(in the rows, 128 means zero)
A single turn carries every row of the set below to another of its rows. Some are shown first; where does it send the rows asked next?
Z_353: [114 148 132 144 134 168  92 137  86 120 160 156 141 113 131]
Z_279: [127 135 117 125 175 157  88 116 104 121 114 122 131 110 141]
Z_75: [146 133 132 123 178 183 119 139 119 133 116 142 142  99 121]
Z_699: [143 135 128 130 176 184 117 139 116 132 106 150 140  93 118]
Z_804: [131 133 102 156 162 175  77 121 117 121 138 161 129 119 136]
Z_467: [133 147 107 144 157 147 129 125 111 147 104 168 148 125 118]
Z_359: [119 132 145 123 147 143 102 135 125 135 131 140 111 104 114]
Z_128: [109 156 116 152 145 169 115 149 117 120 151 178 134 113 126]
Z_118: [117 134 150 121 138 163  95 120 114 142 133 129 131  97 123]
Z_479: [131 149 130 154 173 158  96 125  83 153 153 164 128 124 131]
Z_607: [120 154 128 136 133 154  94 131 111 125 158 181 126 100 133]
Z_59: [118 115 158 135 145 167 106 136 111 128 136 149 121 112 120]
Z_410: [116 162 125 157 147 173 113 151 114 129 150 175 139 109 118]
Z_701: [131 129 123 138 154 149 136 119 117 149 107 154 144 121 108]
Z_532: [109 145 145 143 132 156 104 136 109 129 153 170 120  99 133]
Z_119: [146 131 132 119 174 183 118 126 115 131 123 128 141 110 117]
Z_621: [131 136 119 118 173 154  95 102 112 128 122 124 123 113 136]
Z_851: [114 143 141 146 132 172 105 153 113 119 150 159 127 103 124]
Z_345: [141 170 102 128 160 163 136 128 102 123 136 155 147 124 118]
Z_8: [152 154  97 133 174 161 104 122 120 130 136 152 138  82 126]
Z_18: [120 154 119 149 136 161  96 139  88 102 151 155 143 116 129]
Z_318: [133 128 138 125 185 152 126 111 114 148 126 152 119 113 122]
Z_460: [127 148  89 136 156 161 123 103 107 109 130 158 146 125 132]
Z_10: [121 136 155 124 136 172  89 128 112 136 137 136 127 102 130]
Z_919: [116 160 120 136 133 156 107 124 102 122 157 181 137 102 141]
Z_365: [135 144 115 130 144 164 116 119 108 141 106 126 157 120 114]
Z_652: [124 131  97 159 191 151 109 125 103 125 134 146 130 108 123]
Z_312: [108 142 138 144 128 162  92 136 100 114 151 151 126 105 136]
Z_608: [134 155 101 133 147 139 110 110 102 139 104 156 150 121 131]
Z_954: [133 137 136 127 181 142 116 113  95 144 114 164 121  97 132]
Z_232: [125 141 117 132 175 160  88 120  94 122 107 124 131 106 137]
Z_167: [133 138  85 139 176 150 121 117 107 113 122 145 135 120 126]
Z_371: [110 153 119 147 138 166 106 140  85 111 156 159 145 119 133]
Z_233: [149 167  98 125 171 165 128 125 112 140 129 147 146 102 123]
Z_799: [130 132 140 125 185 143 119 113 102 149 122 160 122 103 134]
Z_69: [127 140 108 142 176 161 133 100  90 146 130 154 150 111 133]
Z_721: [119 135 150 126 145 150  92 135 122 130 136 147 106 108 125]
Z_769: [116 110 152 132 145 162 110 131 112 128 131 137 128 107 113]
Z_549: [115 163 105 143 168 163 133 105 103 143 135 163 145 125 130]
Z_527: [130 145 112 127 147 130 112 106 112 141 107 141 134 121 122]
Z_716: [108 141 128 155 144 171 103 151 114 121 154 173 130 114 120]
Z_563: [167 146 123 132 155 172 100 138 104 127 149 174 137 107 122]
Z_277: [138 149 105 140 149 161 120 128  97 135 104 146 163 127 120]
Z_537: [143 140 119 142 179 161 120 114  79 143 145 149 152  93 127]
Z_89: [113 152 124 148 137 152 102 115 102 124 152 186 135 102 138]

Z_410 turns into Z_89
Z_75 turns into Z_799
Now find these:
Z_621 turns into Z_119
Z_345 turns into Z_549
Z_277 turns into Z_467
Z_699 turns into Z_954
Z_919 turns into Z_371
Z_563 turns into Z_479
Z_769 turns into Z_359
Z_652 turns into Z_8
Z_167 turns into Z_233
Z_721 turns into Z_10
Z_716 turns into Z_607
Z_532 turns into Z_312
Z_527 turns into Z_365

A single turn carries every row of the set below to another of its rows. Some are shown first; where does it send the rows asked next?
Z_341: [152 136 129 150  97 124 106 150 135 129 108 125 156 127 132  89 110 142
 126 110 107 122 125 107 127 121 123 125 121 107 125 138 128]
Z_498: [145  97 122 114 118 109 117 114 154 136 111 147 114 139 114 151 134 110
 162 142 101 111 145 126 130  90 134 126 114 142 128 136 144]
Z_146: [148 129 133 158 120 133 106 155 146 110 114 153 140 112 105 110 108 147
 118 129 121 135 126 133 140 131 132 118 124 147 130 111 129]
Z_469: [117 100  98 132 132 135 133 123 149 129 120 151 124 140 139 143 129 138
 158 108 118 128 114 128 111 111 107 134  84 139 138 139 130]
Z_646: [138  95 120 117 116 108 109 110 146 137 118 145 118 145 111 145 139 116
 169 146  98 108 147 127 125  99 128 128 111 137 130 128 146]
Z_392: [161 133 128 157 122 138 116 158 150 115 120 152 135 121 105 102 105 149
 127 123 123 117 132 122 136 130 124 122 113 132 127 108 131]
Z_569: [137 101 105 138 100  99 112 116 136 125 141 122 111 120 146 139 136 134
 168 148 104 131 120 127 117 104 130 127 102 120 108 111 108]
Z_3: [138 121 115 103  97 131 117 120 135 116 115 139 144 150 127 142 155 142
 165 118 102 149 116 128 130 112 137 125  80 124 128 119 139]
Z_285: [135  95 116 113 114 103 110 111 149 137 116 153 114 137 107 144 141 111
 173 136  93 120 142 126 130 104 129 119 106 133 126 137 142]
Z_792: [168 124 131 153 117 119  95 154 143 119 118 136 146 113  92 121  97 130
 124 139 119 149 124 124 135 125 126 138 121 125 130 117 112]
Z_947: [112 106 102 134 128 127 120 117 149 137 127 161 117 131 143 145 128 139
 163 114 121 131 109 129 112 103 109 128  87 144 128 143 126]
Z_562: [124 109 104 135 104 106 115 106 136 130 144 128 116 119 151 137 139 136
 160 131 104 140 117 132 108  92 135 128 107 123 104 109 124]
Z_193: [159 121 124 151 117 135 118 161 145 116 125 146 130 107 103 110 100 143
 116 119 134 134 129 128 136 118 125 121 118 140 137 109 123]
Z_784: [165 121 125 153 112 125  98 160 139 116 129 130 136 108 101 114 101 137
 118 131 124 136 123 123 127 123 124 129 119 131 138 100 116]
Z_435: [136  91 112 112 128 109 115 125 145 139 117 145 114 143 116 142 136 107
 166 140  94 109 143 123 122 102 128 121 110 134 133 128 147]
Z_231: [159 131 116 143 115 118 123 147 144 129 115 130 143 117 130  96 104 127
 120 109 102 116 139 112 138 123 123 124 143 119 118 146 133]
Z_116: [135 101 102 141 104  95 113 111 142 125 138 122 122 119 145 142 136 129
 157 139 104 140 114 137 107  89 137 128 104 121 104 114 116]
Z_687: [157 123 125 136 108 115 116 151 134 134 109 115 144 119 118 104 105 119
 114 108 117 129 137 116 137 120 127 117 137 114 128 152 128]
Z_766: [151 124 121 146 110 127 117 145 138 124 101 133 143 105 129 105 106 121
 110 113 108 135 133 111 147 117 125 117 137 119 120 153 133]
Z_299: [155 126 127 147 114 114 121 146 145 138 109 130 143 111 118 106  98 124
 119 111 117 147 130 120 139 117 134 120 138 114 115 156 118]
Z_649: [144 128 124 116  93 131 107 106 139 119 105 133 148 151 119 150 149 143
 168 120 107 144 123 130 127 106 143 132  83 131 125 120 131]
Z_782: [131 127 113 105  98 123 102 111 137 126 111 147 143 154 119 147 151 141
 166 121  99 151 126 125 130 109 131 128  83 134 126 126 134]
Z_239: [127  97 100 128 104 102 113 120 138 130 145 127 123 119 146 135 142 132
 158 133  90 142 116 129 105  96 139 125 109 123 114 102 124]
Z_575: [145 129 128 156 109 130  94 142 129 136  97 123 158 117 127 100 111 132
 117 118 112 133 130 105 128 124 133 116 126 114 122 140 126]
Z_331: [154 125 134 151 115 133 113 157 146 122 115 160 138 111  97 109  95 145
 125 131 131 143 137 128 142 109 135 119 120 138 127 117 124]
Z_935: [127 106  94 134 108 100 106 108 136 131 141 133 117 115 142 142 137 129
 167 128  99 149 113 129 111 101 131 129 101 126 107 108 117]
Z_324: [130 137 138 152 108 125  98 148 129 133 105 127 159 118 122 103  91 133
 129 114 117 140 132 115 131 112 131 128 129 114 126 141 121]
Z_464: [111 113 101 141 131 132 128 116 149 127 121 150 130 138 144 149 122 142
 155 114 129 125 120 139 112 100 113 136  90 145 125 143 126]
Z_624: [138  98 123 112 110 108 123 120 157 136 116 142 106 145 121 147 136 118
 162 146  97 107 146 120 129 102 121 121 114 140 131 144 132]
Z_229: [175 131 123 148 110 115 105 161 149 109 126 139 132 119 109 109 105 135
 117 139 108 131 124 117 134 122 115 132 119 124 124 101 126]
Z_510: [116 106 103 138 129 127 126 110 148 134 125 145 118 139 143 148 127 136
 159 114 126 126 111 129 109 106 103 140  89 136 128 143 128]
Z_423: [164 118 123 160 112 111  99 154 145 111 105 139 133 116 103 109 105 131
 112 137 115 143 120 125 136 125 118 128 120 134 131 107 123]
Z_173: [118 117 100 129 127 137 130 122 144 130 123 152 117 143 149 148 124 150
 160 123 130 126 124 126 123 110 109 132  89 148 126 139 118]
Z_24: [147 123 117 106  91 127 116 108 140 119 115 142 140 153 117 147 155 146
 165 122 107 147 124 132 134 110 131 132  85 131 126 125 138]
Z_772: [140 135 133 137 102 128 107 152 126 129 109 118 157 121 122  99 107 134
 121 106 119 129 137 115 134 118 134 114 128 114 131 142 130]
Z_368: [131 130 119 113  87 128 113 110 136 120 110 127 138 155 125 143 147 153
 170 124 100 143 134 121 132 118 134 128  87 129 123 119 120]

Z_231 turns into Z_392
Z_299 turns into Z_331
Z_3 turns into Z_239
Now find these:
Z_193 turns into Z_772
Z_575 turns into Z_423
Z_173 turns into Z_368
Z_24 turns into Z_562
Z_649 turns into Z_116
Z_782 turns into Z_935

A single turn carries every row of the set below to another of its rows. Some are shown first; where does it send the rows asked next?
Z_470: [132 159 112 143 120 136 142 122 137 103 133 126 107 129 130]
Z_764: [153 142 133 119 141 139 149 144 105 149 122 115 147 137 144]
Z_518: [112 160 118 118 118 130 117 116 138 128 133 136 108 137 116]
Z_831: [118 158 120 109 109 121 150 139 114 118 142 131 109 128 133]
Z_998: [124 134 133 142 135 126 105 126 120 120 146 144 114 112 106]
Z_567: [116 162 123 115 120 122 116 117 133 124 137 137 108 132 110]
Z_314: [128 132 130 140 144 127 105 137 125 129 135 146 113 109 103]
Z_873: [150 118 150 141 149 137 122 138 115 148 130 114 146 134 131]
Z_267: [141 115 147 137 146 134 129 147 110 149 126 115 148 138 142]
Z_505: [130 130 132 113 158 131 119 138 122 151 109 128 143 150 129]
Z_171: [115 151 113 109 103 124 152 139 125 126 137 126 113 135 136]
Z_176: [139 133 125 147 121 130 141 140 111 108 147 139 125  99 122]
Z_290: [134 137 140 117 159 126 116 132 109 152 121 120 134 155 130]
Z_913: [117 136 134 119 117 128 126 147 101 137 154 143 117 107 123]
Z_264: [120 132 131 116 126 126 129 159 104 141 141 146 117 105 120]
Z_222: [113 156 128 124 120 137 110 126 149 127 127 122 110 148 120]
Z_568: [115 158 120 119 119 128 115 118 145 133 135 128 105 139 117]
Z_334: [131 148 117 143 116 135 144 134 144  97 123 116 118 141 133]
Z_524: [137 112 145 135 147 128 121 139 115 148 121 121 153 140 131]
Z_876: [155 134 125 138 160 143 130 133 133 134 107 121 147 138 132]
Z_630: [112 155 114 112 106 127 150 137 118 120 136 132 110 134 137]
Z_751: [149 117 144 143 144 137 126 139 120 147 122 118 155 133 134]
Z_398: [112 151 122 107  99 134 146 147 130 128 128 122 122 141 137]
Z_219: [157 133 127 140 155 129 133 122 121 128 110 121 152 144 124]
Z_974: [144 110 146 138 147 127 132 142 107 141 128 116 149 138 133]
Z_313: [145 114 147 129 141 130 125 138 112 152 126 121 156 134 126]
Z_271: [144 129 122 148 133 130 142 151 115 112 136 140 121  98 121]
Z_29: [138 162 117 140 121 130 141 122 134 101 137 126 108 122 124]
Z_123: [134 152 111 143 120 129 144 124 142 102 133 119 107 133 130]
Z_58: [143 133 129 119 151 139 147 154 112 143 114 118 141 141 150]

Z_398 turns into Z_334
Z_974 turns into Z_873
Now find these:
Z_505 turns into Z_58
Z_271 turns into Z_314
Z_764 turns into Z_219
Z_171 turns into Z_123
Z_470 turns into Z_518
Z_998 turns into Z_913
Z_524 turns into Z_267
Z_831 turns into Z_29

